128 stands for zero in the data rows.
Here is a table of points, one per row:
[ 92 175  94 183 128 108  55 101 154 113 196 119 128 163 158 178 161 177
 103 103  97  91 142 155  83 176 107  56 173 153  96 131]
[217 126  95 116  64  81 164 132 134 116  79 115 147 138 156 206  88  79
 164  74  63 148 142 125  90  86 103 146 144 106 131 165]
[104  72  70 192 117 187  63 132 134 148 119 124 110 115 161 111  88 181
  95 196  95 133  59 146 152 152 121 154 162 114 133 141]
[102 165 122  97 123  81 116 152 117 180 167 188 141 168  33 129 144 215
 112 172 137 209 209 170 129 133 179 120 109  72 177 193]
[182 172  94 151 123  64  63 105  79  90 126 148 100 137  84 121 144 124
 162 111 134 128 161 121 160 104 147  94  81 141 128 107]
[127 150 117 108 195 152 162 147 154 156  84 148 164 152 166 182 137 180
 117 182 125 170 128  91 179  34 130  90 189 136  90  83]
[127  99  65 156 140 131 165 134 171 146 135 147  57 133  90  98  92  77
  61 195 124 146 203 142 162 152 126 129 154 142 151 104]
[145 140 165 170 143 178 105 139 100  90 135 171 102 149 143  84 157  54
  94 149 154 122 132  94 171  91 124 116 192 110 166 143]
[166  79 110  82 120 117 114  79 160  62 195 116 105 106  77 162 153 127
  38 152 186 120 110 189 157 141 140  93  97  28 114 139]
[118 171 100 151 148  36  97 178  59  94 132 229 130 173 108 147  99 163
  96 150 142 149 144 124 144 134 137  82  98 169  88 117]
[122 223 158 123 132 190 159 117 123 165  78 142  87 141 119 172 146 146
  82  57 160 159  87 178 171  92 101 201 171 126 122 190]
[119  79 133 130 162 117 192 118 180  14 120  82 139 110 119  83  96 181
 147 157 181  85  69 140  82 113 155 127  71 148 163 209]
[ 90  43 141 195 167 177 202 114  84 122 171 185  94 105 100  96 144 134
 100 105 129 121 160 107  81  64 202  95  71 109 124 123]
[118 142  96 210 122 170 173  74 103  80 182  93 112 146  88 188  93 134
 145  56 167 152 177 117 164 107  91 141 120 109 136  59]
[171  87  85 135 104 145 118 167  79 163  95 154 100  99 173 113 143 153
 111 124  44 151 152 103 126  60  63 124 128  97 137 216]
[183 129 149 107 115  89  89  66 192 155 188  93 135  73 146  96 150 110
 187 159 175 107 150  36 144 142 121 142 145  75 112  94]
[185  91  87 124  72 167 160 160 115 120 168 106 170 114 138 158 182 135
 176 161 118 180 127 137 194 111  98 125 150 110 161 144]
[127 101  70 135 170 125 167 122 130 194  46  95 134 176 130 103 124 148
 178 148 148 130  65 143 138 132 106 145 158  87 136  89]
[154 231 113 160 183 166 179 114 193 124 135 155 138 157 158 175 128 127
 132 114 154 236  68 128  93  93 116 242 188 136 139 126]
[170 152 123 119 140 146 196 134 117 138 130 116  93 113 115 136 136 112
 101  97  81  97 129 117 183  81 173 132 227 177 165 139]
[ 80 107 127 136 163 132 126 135 193 130 144 121  95 133  65 139 153 109
 181 136 142 139 175 139 160 125 128 112 105 104  49 214]
[166 132 104 116 111 125 102 106 155 143 112 113  85 227  96 168 122  79
 162 146 121  84  90 154  46  42 132  39 102 164  90 108]
[175 106 105  92 133 170 147  85 165  98 169 134 128 129 101 167 133  86
 155 129 151 131 110 114 130 176 153 120  89 160 182 151]
[162 104 220 189 106 101 121 215 138 162 142 127  99 190 203 161 169 130
  90 134 165  93 130 163 119 110 105 169  80 124 124 111]
[ 63 169  62 105 172 130  72 153 124 104 102  97 224 210  70  55 183 108
  75 104 106 156 147 139 133 153 180 186  47 121 113  97]
[134 164 147 210 102  77 145  94 127  70  11 173  97 106 150 169 149 136
 134 156  68  98 135 137 174 199 203 181 119  88 116 138]
[142 206 186 167 119 225  85  59  87 138 150 193 146  68  75 100  68 127
 120 174 109 101  91 123  77  45  75 195 149  59 145 122]
[168  82 141 162 116 126  89 173 107 148 132  63  89 136  84 159 156 168
 132 132  89 102 108 135 156 130  94 209 111 132 115  88]
[203  31 144  82 101 141 167 127  97 127 167 161  68 163 150 113 115 118
 123 137 113 172 146 149  63 176 132 163 184 103  63  89]
[186 150 142 180 133 160 147 108 161 172  77 163 214  28 195  93  73 166
 113 106 171 125 193 128 129 154 161  83 151  70  53  76]
[162 120 119 100 187 168 149  97 124 198  99 106 208  70 175 112  62 167
 118  74 182 101 125 133 179 125 150  98 109 119  78 117]
[159 135 103  78 108 152 169  85 143 145 126 187 137 122  83  75  99 131
  85 170 109  83 180 122 153 185  32 107  99 136 155 160]
[144  93 134 167 152 112 158  56 105 102  61 147 123 151  80 144 182 149
 185 155  97 101 116  94 159 152 135 135 108 141 165  87]
[171  96  59 130  60 157  71 174 128 177 148 111 169 110 137 115 146 120
  99  76 170  95 156 125 115 132 191 164 158 161 193 105]
[ 94  81 142 142  98 160 102 151 128 160 155 102 154  94  83 194  82  86
 165 124 150 161  96 123 170 148 194 112 157 115 104 169]
[102 181 154 134  74  85 155  88 119 152 129   0 117 165 154  86 202 121
   2 131  65 208  78  58  24 176 160  30  72 130 144 148]
[ 45 136 207   0 131 163  63 128 142  45  72  61  87  19 150 133 118 120
 159 151  20 190 172 192 150 138 134  89 113 125 135  46]
[129  79 169 131 141 151 109 148  46 108  73 136 174 204 166 155  92 102
 127 116 141 149 110 106 125 157  96  87 145  42 160 163]
[ 73 140 166 107 115 120 183 212 103 124 151  64 101 117  92 112 125 207
 179 101 124 110 127  56 101 145  91  86 183 131  98  87]
[116 126 182 143 102 134 127 121 147 170 163 103 177 105 150 222 230 139
  95 180  78 105 123 120  55  32 138 134  55 151 157  92]
[ 99  40 177 123  90  86  62 120 143  59 141 162 160 142 135 160 145 144
 152  76 166 160 120  83 142 128  65 148 128 209 153 129]
[ 62 151  81  95 109 132 101  84   2  92  85  90 114  94 200 118  99  99
 129 176 189 178 158 185  87 116 100 133  86 212 114 155]
[182 106 161 112 177 117  88 133 204 142  80 154 135 125 144 158 120 170
  92 119 109 151 170 128 121 200 142 179 143 212 149  96]
[ 81 127 126 157 153 108 171  95 101 149 160  99 155 117 102 192  66  54
 175  52 123 119 144 114 159 121 138 119 141  85 104 132]
[ 97 175 162 138  94  51 161 156  48 131  88  45 140  47  89 134 200  77
 121 231 202 124 122 130  29 176 116  85 162 235 152 144]
[134 178 115  91 115  79  79 125  94 127 103 177  59 123 117 116  90 155
  99  99 159 151  38 109 132 135 138  91  98 125 155 112]
[109 101 137 130 132 154 102 174 128  95  87 152 135 167 136 152 154  12
 155 115 146 159 112  58 148 112 132 111 144  83 117 137]
[ 95 100 129 127 120 185 112 119 171 140  95 136  78  83 125 103 229 177
 131   0 160 117 123 108  97 168  86  87 135 184  92 137]
[171 125 145 135 219  61  82 138 115 101  97 115 159 137  39  78 106  86
  70 127  97 100 118 199  99  65 133 171 203  99 137 128]
[ 55  73 141  48  74  97 170  98  83 172 121 148  79 123 206 177 184  98
 103 145 188  67 134 150  66 121 143 205 124 140 108 103]
[ 81 127 179  93  77 101 172 156 181  58 167  79 117 153 175  14  57 220
 166 115 176 122 170  74 131  75 198 136 153 147 166 124]
[ 58  90 156 153 154  70 129  53 162 223 118 139 156 149 130 103 103 125
 165 116 126 109 146 138 129 164  53 135 127 124 182 126]
[ 73 153  97 112  57 117 108  89 168 121 123  86  99 131 118  86  93 155
 160 131 103  61 152  42 156 104 164 187 144 123  39 193]
[157 135 158 109 135 147 125 189 147 163 126 130 100  96  83 109   0  83
  73 149 125 115 115  61 146 141  91 150  30 139 129 114]
There is one direction along which these points spread out most. Take the direction at right angles to it along which they spread out most. Go by this last direction. How far along it is each point below, from 0 to 99? The average is 50, and the first point in the table lies past the average. One standard deviation of the points above along it is 16.
[111 192 101  98 173 163  94 214 128  98 116  85  50  98 196  99 136 138
 211 134 124  89 179 189 134 184 132 104  71  83 203  48] 36
[163 116 167  82 105 178 134 131 111 132 146 175 194 137  96  77 153 136
 163 131 156 106  92 102 108 185 137 121 131 164  47 126] 36
[152 151 204  89 184 148  79 121  83 129 192  91 140 194 176 152  93 168
 184 128 102  46 157 107 127 194 191 123 154 133 149 202] 38
[126 186 121 133 134 154 181 111 127 143 149 145 193 193 171 124 123 125
  90 160 126  96  92 171 255 112 119  85 143 160 108 110] 56
[182 153 114 164 167  47 217 163  98  88 240 154 148  75 209 115 160  77
  93  68  76 135  84 169 127  90  50 193 145 109  65 208] 68
[ 69 127 101  88  36 135 153 158 179 107 147 183 223 130  80  67 108 116
 121 106  86  99  99 220 113 148 130 113  93 117 159  55] 42
[ 86 135  92 127 140 115 140 193 212  86 135 138 139 123 126 146 126 134
 144 135 137  62 160 123  61 162  72  92 123 117 138 170] 39
[139 178 144 153 123  95  72  96 136 195 129 123 103 137 133  37 145  68
 216 145 114 228 102 246 126 122 149  96  74 201 114 114] 61
[ 89  82  52  95 205 107 107 143 127 168 158 195 108  76 156 133 119 122
 147 118  91 133  56  84 106 144 163 149 146 138 177 120] 49
